Each path below is one point turned by a fixed rotation once a step. After each direction that follows a path, write how fast that rotation turns it, in degrees each step (0 if it stays still).
Each turn is a multiple of 5 degrees from 10 to 175, or 0.
Each row of a path follows its step; steps can be skipped.
path 1
step 0: [  1.1  29.9   8.6 -11.0  14.2  -4.2  10.9  11.2  13.2 -23.0  -4.3 -29.8
  15.1  -1.5 -11.1  19.3 -29.0  14.8 -10.3 -31.4  11.2  -2.4  19.9 -10.5
 -19.2   2.2 -23.1  -6.7 -22.4  32.0   3.5   3.9 -43.8  -2.4  -0.9 -10.1
 -17.8  12.6  26.8   9.6  18.8  22.6  17.4 -28.8  25.1  15.9]
step 1: [  1.8   5.8 -31.8 -10.4  27.4  14.8  22.3  -0.1  19.4   3.1  18.8  -4.1
  20.2 -26.4 -17.8   0.9  -5.2  17.5   5.3  25.3  -9.0  15.3  27.3  -5.4
  30.8   8.6 -27.5  25.6 -19.0 -33.7  -1.4   2.9   8.1  -7.3  10.0 -25.4
   3.7 -22.5 -35.9 -16.6 -18.6 -19.6   2.8  34.6   1.9   0.9]
step 2: [ 10.2 -29.0  16.7   2.2 -33.8  -7.5  -5.1  11.8 -20.3   4.2  -1.8  27.8
  21.0  13.8  20.3 -24.1 -15.1   3.0   1.4 -14.5   4.2  10.3  11.1  47.4
 -17.8  -2.1  -8.0  28.6  -3.4  -1.0   1.3 -20.8 -30.1 -20.9 -25.8  20.2
  34.9  -9.4  -8.3 -17.1   8.3  12.0  29.1  -2.5  -3.7 -18.9]
step 3: [-23.5  -9.7  27.8  22.6 -14.6  17.6 -20.8 -30.1 -31.1 -11.6  -9.1  -1.9
  -0.1 -26.9 -35.4  22.9  27.8  -5.7  -1.3  20.4 -14.6   0.1  -1.6 -10.9
  -5.3 -16.8   0.5 -19.7 -41.6  15.3 -12.5 -13.9   4.7 -17.5  12.4  21.1
 -23.2   4.7  -3.5   0.0 -13.8 -14.6  -7.7   1.9 -32.9  -3.4]
step 11: [-22.7   0.9   0.7 -13.1 -28.3  -2.5  -1.0 -14.0 -10.6  -0.9  20.0 -15.3
  -4.6 -43.7  -8.6  25.5 -25.8 -16.6 -29.0  12.5  -7.1 -12.0  -7.7   5.8
  33.1  14.0   1.0 -41.3   7.1  -4.8  16.6 -29.6  -8.7  20.2  -1.4   5.7
 -27.9 -32.4  -0.1  20.2  -1.4 -11.5  -0.9  -9.9  -8.0 -16.8]
step 12: [ 18.8   8.8  -3.5  15.6   8.4 -48.1   1.7   6.7 -24.5 -14.2  16.9  -9.6
 -12.3  15.1  -4.6  -7.4  16.5  30.3  24.6  11.6  17.2  15.5 -22.8   2.4
  -3.5  37.0  -5.2  -0.4  12.0   2.7 -10.8 -13.1  14.4  28.8   6.7 -23.3
  28.2  14.9 -16.5  24.2  13.4  22.1   8.5  31.2   0.2 -23.6]
step 16: [ -6.4 -27.5 -12.7  33.6 -11.7  -5.7  23.1   3.5 -31.7   0.4 -30.0  21.7
  20.5  -6.9  16.0   6.8  62.1  -2.2  11.3 -12.5  -5.8  11.6  -8.6  -8.4
   4.7   0.6  -7.6 -30.5  11.0   0.9  -2.6  16.3  -6.3 -27.4  -9.9 -19.7
  -9.4  -2.5  25.9  23.6  25.2  -9.8  -8.1  -3.7  10.6  11.9]
step 18: [ 16.5  -2.0 -11.3 -15.8 -14.8 -12.2  41.9  24.1   2.2  18.6   4.3   4.0
 -56.4  31.5  -0.9 -19.5  14.2  12.5   5.0  -9.0 -20.9   6.1 -26.7  -7.7
   8.3  36.9   3.2   7.0 -20.3  -7.7  -8.0 -16.0   3.6  25.4  -9.6 -19.0
  -2.8  -0.8 -15.4 -16.3 -25.6  -7.5 -19.4 -16.1 -14.5  -8.4]
step 20: [-33.3  10.0  -8.0  25.0  29.9 -30.0 -30.8  12.8   1.3  -3.8   1.3   9.7
  15.4  12.3  -0.6  17.3  12.0  -5.1  29.7  36.1  -8.9  16.9   5.1 -30.4
 -12.6  20.8   6.8  -3.0 -14.7  13.2  28.8  34.9  31.8   8.0   0.0  -3.8
  23.5  -7.8  -8.8 -19.2 -12.3  12.2 -12.9   2.3  14.5  -9.2]
Speeds:
[  3.9 -10.3  -5.5  -2.0   3.8   7.7   6.2  -1.6   4.6   5.1  -4.0  10.7
  -5.5  -3.9   6.5  -5.1   3.1   5.3  -0.1  -1.5  -5.3   0.4 -11.2   4.4
  -7.9  -0.9  -6.1   4.3   1.4  -6.3   9.9  -0.5   2.7   8.4  14.8  -2.8
  -0.9   5.2   3.5  -8.7   6.0  -1.1   8.8  -1.1   3.4 -10.0] -> 130
[ -1.6   3.2  -4.3  10.2  10.7  -6.1   3.7   6.3  -1.7   1.1   9.3  -1.3
   0.8   4.5  -2.1  11.7 -15.7  -5.1   2.6  -2.5   9.1  -2.9   1.1  -4.8
   0.0  -3.5  -9.7  13.2  -5.6  -1.9   3.1   4.3   2.6  -4.0   2.1  -6.7
   1.1   2.9  -1.7 -10.9   2.1   8.0   1.2  -0.5   7.8  -1.3] -> 55
[ 12.4   0.2   4.1   2.8 -16.1   1.0  -9.6  -5.6   0.5  -9.8  10.2   1.6
   0.7   6.0  -6.5  -3.3   3.3   0.4   2.3  -6.7  -1.8   2.6  -8.8 -16.0
  -2.5  -6.8  -9.7  -0.3   1.7  -1.4  -0.9  -6.9  -4.3   5.8  -6.3  -3.9
  -1.5   4.6  -4.5  -4.8  -1.4  -0.1   0.6  -3.0   4.1  -3.8] -> 115
[ -3.6   6.6   1.5   1.6   0.1  -0.1   3.4   3.0   0.2  10.9  -0.3  -3.6
  -6.7   4.9   6.2 -14.7   1.7  -5.3  -5.0   2.0  -1.4  -6.6 -16.6  -4.8
   2.6  -6.9  -6.8  -2.3   8.2  12.6  -0.2  14.2  -1.8  -9.3  -0.9  -0.9
  -3.4  -1.9  -2.9  -3.5  -2.1  -4.5  -1.6   1.6   2.8   6.4] -> 35
[  6.6  -6.1   3.3   4.6   0.1  12.9  13.1  11.3   6.0   2.9   4.5   3.6
   3.6   3.6  -5.3  -7.2 -11.5   2.5  -0.2   4.5  -8.4  -4.2   4.2  -4.2
  11.1  -7.2   6.8   0.9  -2.6  -3.9  -1.8   6.5  -6.3  11.1  -6.4   2.3
   7.1   2.8   0.1   2.1  -3.1   0.8   2.2  -0.5  -7.1   2.7] -> 85
[ -4.5   0.9  -1.8  -0.2   1.2  -9.2   3.6  -1.7  -9.3  -0.6  -3.4  10.8
   4.6   2.1   2.4 -17.9  -7.1   4.8   0.9  -2.7  -0.9   8.3   0.7  -2.0
  -7.1   5.5  -6.5   3.9  -8.9   3.9  -7.0   3.6   6.5   8.8  -9.5  -2.3
   0.1  -1.1   9.2   6.7   7.9   2.7  -7.6  -7.2   2.4   1.4] -> 175
path 2
step 0: [-25.2  10.1   8.7   5.9 -20.5 -13.6  -2.4 -10.2  -2.0 -13.9  -8.9  13.0
  13.5  -2.5  -7.5 -10.3  32.1  24.5   7.5   2.1 -15.5  32.8  10.4  41.7
 -10.3 -28.5 -19.8   0.7  -3.5 -47.0   8.6 -13.0 -13.4  -5.6  -4.4 -24.6
 -15.3  12.4  17.8 -27.4  26.8  16.9  10.4 -21.4 -38.6   1.1]
step 2: [  9.5  -1.6  -5.4 -13.3   1.9   5.7  16.6  32.5  37.2 -18.4 -33.9   5.0
  17.1 -21.6   2.9  29.7   1.8 -24.5   5.2  11.4  -8.2 -35.1  35.9 -10.5
 -40.4  -4.2  -1.1  -5.0  19.7 -15.4   5.4  -0.1  -8.0  -7.0  12.2 -10.3
   8.9  35.1  20.4   8.2   8.2  21.0  21.4 -23.1  17.8  15.8]
step 5: [ 45.8 -11.3  -8.7   0.1 -31.9 -41.5  18.8  -7.6  -6.1  22.6  -6.5 -28.4
   4.6 -10.2  19.0  -0.2 -11.5  -2.9   1.6  -3.7   5.4 -13.4   1.0  26.8
   2.8  24.2  16.9 -22.8   4.8  13.0  -9.6 -30.7   9.5 -24.8 -12.7   6.3
   2.7 -19.9  12.1 -14.7   0.1   5.6 -17.2 -24.3  47.5  10.3]
step 6: [ -5.9   2.8   1.4  12.3  14.7 -28.4  13.5 -11.6 -28.7   5.1   9.0  20.6
 -14.2  14.0  -3.0  20.8  28.9  -3.0  -8.6  14.1  -1.0  12.0 -11.9  30.5
  14.1  -1.3 -21.1 -20.2 -29.3  54.4  13.1  33.2 -24.1   6.3 -11.4 -24.2
 -18.7   8.5  -1.2 -20.5  11.8  17.9  -2.4 -25.6 -18.8 -24.4]
step 10: [ 18.0  -4.6 -11.2  -9.2  22.3  27.8 -14.0  21.8  -1.7  -0.8   8.7  31.0
  -4.0 -10.3 -10.1  -6.2 -12.1  -6.6  11.8 -30.8 -19.5  17.6  41.6 -33.7
  -6.3  -8.0  -5.1 -10.6  37.5 -29.8   0.0  26.6  14.2  10.7  -6.6   0.7
 -46.3   0.8  21.9   7.1 -18.7  13.1   6.2 -14.6  20.4  12.2]
step 12: [-29.6   8.3 -14.6  14.8  18.8  15.4  21.3   6.1 -30.2 -11.3  -3.3 -16.9
 -21.5  -3.0  -1.4 -10.4  53.1 -14.5 -21.3  -4.2 -10.9  -8.7   5.0  12.5
   4.8  -3.4 -32.9  -5.7  27.7  -1.9  31.2  13.2  -8.2   6.2  -6.7   7.8
  20.6 -26.1  16.4  29.5 -20.5  16.5 -22.1 -12.6   7.4 -30.5]
step 13: [ 10.1 -21.4 -14.9  -4.3 -25.3  -4.7  40.3  28.5  16.4  25.7  24.7  20.7
  29.9  -0.6  25.2  24.4  13.9   0.2   0.4  12.4  -3.5 -39.9  28.8 -34.3
   7.0  -0.8  -7.3 -18.6   4.1  16.4  14.2 -15.2  27.3  -3.8   2.6  26.7
  -1.3 -15.4 -10.8  -1.4  17.6 -19.1 -18.6  -4.0  12.8  19.9]
step 15: [-12.9 -15.9   7.0  -2.4  25.7 -17.6  17.8 -25.1 -19.2  -5.4  15.7  13.4
 -14.2  20.4  11.8   0.9   9.8  -9.1  10.3   8.4  20.0  -0.4 -14.8  18.8
  11.8  25.6  -8.8  19.6  -3.3  46.8  31.0 -17.0  -7.9  25.2 -18.1   3.9
 -44.9   0.9 -22.7  -2.5  21.9  19.1 -14.7 -12.2 -22.7  25.3]
step 21: [-17.3  -2.4 -22.8   6.8  17.5  -0.3  23.9   5.8 -21.1  -9.9   1.2  -9.1
   5.6  -9.1  21.0 -16.3  27.0   2.8  -6.4  -3.8   8.0 -16.8  40.4  15.8
   0.4 -11.9 -15.1  -1.3  38.2 -18.8  16.4  10.5  14.1  -5.9 -22.3  19.5
 -24.9 -44.7 -33.4  12.5 -13.0   4.5 -25.2 -35.8 -10.6  12.4]
Speeds:
[ -8.4   0.7  -2.0  -2.2  -2.1   4.3   6.2  -2.0   8.5  -1.4   1.5  12.0
   8.1   6.2  -1.7   7.9  -9.3   5.8   2.9  10.1  -3.2  -6.8   2.7   5.7
  -3.6  -9.0  -1.7  -4.7  -9.7   0.5   0.4 -12.2  -7.5   3.8   2.2   3.5
  10.6   8.1  -0.6  -3.7   8.7   8.7   0.7   2.0  -0.5   4.0] -> 160
[ 11.6  -3.0  -1.5  -8.6   3.7  -5.0   3.4   5.4  -4.6  -0.9   3.0   0.3
  -2.6   7.7  -0.5  -9.4   4.9   2.5  -7.5  10.5 -13.8  -7.9  -5.5   3.0
   2.6 -11.3   8.5  -7.8   2.1   4.3   3.7   1.1   4.2  -4.5  -3.0   4.4
   5.3  -3.4 -12.2  -1.6  -2.2  -0.4  -7.4  -4.4   3.5  -7.1] -> 45
[-13.3   4.8   9.4 -10.4  -5.7   8.1   2.2  -9.2   6.7  -2.0   1.2  -4.9
  -4.0   0.5  -1.2  -8.0  10.3  -1.1  -0.5 -13.2   5.3  -7.7   3.0  -2.5
   1.7  -2.4  -3.2  -2.8  -2.5  -7.1   4.0  -7.4   1.6  -3.9  -0.4  -1.0
   7.6  -9.1  -6.5  -5.0   5.3  -7.5  -6.7   0.7  -0.4  -6.6] -> 85
[ -7.3  -2.6  -1.2   0.3  -3.8 -12.1  -0.7   5.7   6.9   8.4  -5.9   3.8
  -3.7   0.1  -2.3   0.6   1.6   5.2   2.4   0.0  -6.0   2.6  -9.5   7.1
   8.5   4.3   4.9  -1.6  -1.7  -3.9   4.6   7.6  -3.0   8.6   4.4 -13.4
  12.7  -7.0   5.6 -11.4  -5.3  -5.0   5.8  -0.3  -7.5  -2.3] -> 130
[  3.8  -4.6   9.9   1.2   3.4  -8.2  -2.3  -2.5  -2.8  -2.4   6.0   4.6
  -2.0   6.6   2.9   4.7  -6.1   7.0   4.1  -8.7  -0.3  -1.5 -17.5   1.2
 -11.2   6.1  -8.6   3.7 -11.5   0.1  -5.6   0.1   6.8  -1.1  -3.1  -3.2
  -6.3   3.4  -2.5  -9.9   3.0   1.1 -10.6   0.2   0.8  -7.2] -> 40
[  7.3  11.1  -1.1   5.5   6.8  -2.1   5.6   1.9   4.9  -4.5   4.4  11.2
   3.2 -10.7  -2.9  -2.8   8.9 -13.3   0.1  -0.6  -1.7   4.0  -4.2   3.0
  -7.4  -2.1  -4.7  -3.1  -1.6 -10.5   0.3   8.8 -14.8   2.6   3.6  -3.6
  -1.4   2.6  -8.9  -1.4   7.0  -6.4  -3.1  -4.3   2.2   2.0] -> 175
path 3
step 0: [  5.6  13.2 -18.4  20.4  -3.0   7.4   1.9  50.6   3.4   0.4  29.8  -4.6
 -40.8  31.2  -7.9 -14.2  13.7   7.5  38.2  47.5 -18.1  15.6 -26.0 -10.9
 -16.0  28.4   9.6  -3.4 -31.6 -13.4 -24.1   1.1  -2.4   6.0   8.3  25.0
 -12.3  -9.3   0.4   0.1 -17.1 -27.6  -8.4  28.7   7.0  26.3]
step 2: [ 43.7  -1.8   3.1  13.6 -18.2 -23.6 -30.1  -8.5  11.6 -50.7   4.0 -23.7
   9.5  25.2  -6.6   6.0  -3.8 -25.9   1.7  -3.0  26.3  43.2 -24.8  27.5
   6.9 -20.2   4.7  -5.5 -32.4  16.3  12.3  13.7   9.2  10.7  11.5 -37.4
   6.2   4.0  -7.6 -48.3 -14.1   6.8 -22.9   5.3   4.9  -0.3]
step 3: [  8.2 -22.3   5.1  -1.5   0.4   8.9  21.1   5.9  32.0  31.0 -24.0  38.5
 -23.7 -28.4 -26.6 -10.3 -12.8  22.5  -7.1  22.6 -29.2  19.5  13.2 -15.6
 -28.8  15.4  -0.7 -14.4  11.8 -11.3 -28.5  -8.7  31.6   9.7  10.0 -20.7
 -17.4 -21.2  14.0 -29.9   3.2 -38.6 -10.6  26.3 -20.4 -22.1]
step 6: [  5.8  -6.7  13.2 -18.1  19.8  -4.3  17.4  19.4  17.5   5.8   2.7 -28.3
  14.8  14.1   5.9 -45.7  11.6  -6.9  27.3   3.1 -16.1  45.0 -13.1 -13.7
 -14.9  -4.7  -9.3  11.3  31.7 -35.1 -12.4 -22.4  10.5  27.9  23.2  10.2
 -21.7  22.1 -21.0  14.1  -2.6 -35.4  36.8  33.0  18.1   4.9]
step 14: [ -0.1   6.9   9.3   0.7 -42.8 -18.7   0.6   0.9 -26.2 -23.1  23.1 -23.1
  -5.5  13.9 -12.1  -0.1  25.1 -11.4   6.5 -30.6  25.3 -44.3 -13.8  -2.3
   1.2  16.7   8.5  34.5  13.6 -16.8   2.5   3.5   2.1  17.4  14.3  30.3
 -15.5  49.7  17.7  19.4  27.3 -19.2  25.2 -10.6  26.7 -25.0]
step 15: [-33.1  -3.2 -19.1  25.9  28.9 -32.1  -2.4 -26.4  13.1  -3.3 -28.8 -38.0
  29.7  25.7  -4.5   7.0 -13.1 -10.7  13.3   4.5   4.5  29.8  12.4  18.2
 -13.8  12.9 -17.5  14.9 -25.9  21.5  38.1 -24.5  -5.4 -20.0  -3.5  30.7
 -18.4 -20.2  -3.1 -18.2  -4.6 -20.6  -1.4  36.4 -10.5  23.2]
step 17: [ -7.8  16.2 -11.0  28.7  -2.8 -14.8 -12.2  -1.3 -50.0 -25.6   4.7 -42.7
 -28.4  -8.3 -38.4  20.7 -14.0  34.5   9.5 -17.2  -8.6 -16.1  21.7   9.1
  -0.4   5.8  13.6 -13.0 -11.3   9.8 -30.7  21.8   6.0 -16.0  14.8  11.3
  17.4   6.5  54.4  -9.0 -14.0   0.9 -21.4   2.1 -22.9 -20.8]
step 20: [  5.1  20.2  45.1 -21.6 -11.8  29.1 -10.8 -25.2   5.1 -26.9   9.5   3.9
  -0.3   0.6 -36.3 -10.5   9.1  -0.9   2.3 -21.4   1.8 -28.9  21.7 -10.9
 -13.3 -31.5  -3.2  11.7   8.7  38.6  -0.3 -11.9  48.5  -3.0   4.2 -32.1
   2.3  26.7  49.6   5.3  13.9 -21.2  16.6   3.7  10.0 -16.0]
step 22: [-12.4 -11.1  20.3 -31.4 -33.0   0.3   4.6  31.3   0.6  13.5  -1.4  38.9
   4.2  14.9 -12.8 -12.5  24.9  -3.5  -2.9  42.0 -15.6   2.4   9.9  -1.6
  20.1  22.3 -21.7  15.1 -16.4 -40.6 -36.3   7.0  30.3  11.2  36.5   6.9
  -5.5   0.9 -18.9  35.3  11.6 -29.0  23.1  19.9 -14.7   1.3]
Speeds:
[ 11.2   0.9   1.3   2.2  -1.9   2.7   6.4  -4.4   1.8  -6.5  -5.2   0.8
   0.4  -5.1   3.6  -5.3   6.6   9.4   3.8 -15.8  -1.4   4.5   4.2  -7.2
   3.3   4.4  -2.9   5.7   4.8 -12.3  -1.4   2.1 -12.2   3.5  -8.1   0.7
   5.7  -3.9  -4.4  -1.1  10.4   7.8  -2.4   9.9   4.9  -2.2] -> 145
[ 11.0   2.0   0.0   1.5  -6.4  -8.0  -3.0 -10.2   0.7   0.7  -4.4 -10.1
   9.4   3.0  -6.5   5.0  -5.0  -7.5 -13.5  -4.7   1.1   1.1 -13.1  -4.3
 -12.7  -4.9   0.5   2.6  -3.2   4.0  -5.2   2.0  -2.0   1.3  -5.3   9.6
   8.9   5.8   1.3   2.2   3.5   0.4  -2.4  -1.6  -5.7  -4.5] -> 115
[ -3.2  -1.7   0.5  -0.6 -12.3   7.1   2.2   8.3  14.5  -4.9   4.4 -10.4
   6.6  -1.9  -6.4   4.9  12.8   3.4  -3.9  -0.8 -13.5  -0.3  -1.5   8.7
  -3.7  -1.1   1.9  -6.6   1.0   1.5   2.8   4.9   4.1  -2.6   7.9   0.6
   2.1  -5.5   7.5  -4.7   6.9   2.1  -5.6   5.4   1.9   7.4] -> 20
[ -3.7   5.7  -5.0   6.9  -6.7   3.0   5.2   8.7   4.3   7.8   3.7  -0.5
  -5.4  -1.5  -5.2  -1.4 -10.8 -10.0  -4.6  -3.3  -1.5  12.2   5.8   1.8
  -4.2   5.9   0.5  -4.7  -0.6  -3.1  -3.7  12.1  -7.4   2.0  -2.1  -7.1
 -12.3   8.2   1.0   8.7   9.1   0.4   5.1  -1.1   2.3  -6.6] -> 135
[ -1.0   5.7   1.3   4.9  -3.6   5.5  -0.2  -0.1   0.5   3.4  -4.0  11.3
  -1.0  -0.4   6.9  -2.3  -4.6   4.8  -2.3  -0.8 -13.2  -4.1   7.0  12.6
   2.2   1.0  -0.9   2.8  -5.3  -2.0 -15.7   8.1  -1.3   4.1   4.9   8.9
  10.5   2.1  -0.8  -7.4  -7.5  -1.9  -5.9  -6.7  -7.1  -9.0] -> 80
[ -8.3  -4.0  -2.4  -7.1 -10.8  -7.2  -2.7   6.5  10.1  -8.2   1.9   4.8
   1.6   5.5   4.8   5.4   6.4  -1.6  -6.1   5.3   2.1   3.8  -1.0  -3.2
   2.5  -0.1   5.2   5.7  -6.2  -4.6   0.3  -2.2  -5.5   0.6 -12.1  -8.0
  -1.4  -0.7  -3.3   1.5 -14.2  12.2  -6.0  -0.8  -2.5 -11.1] -> 130
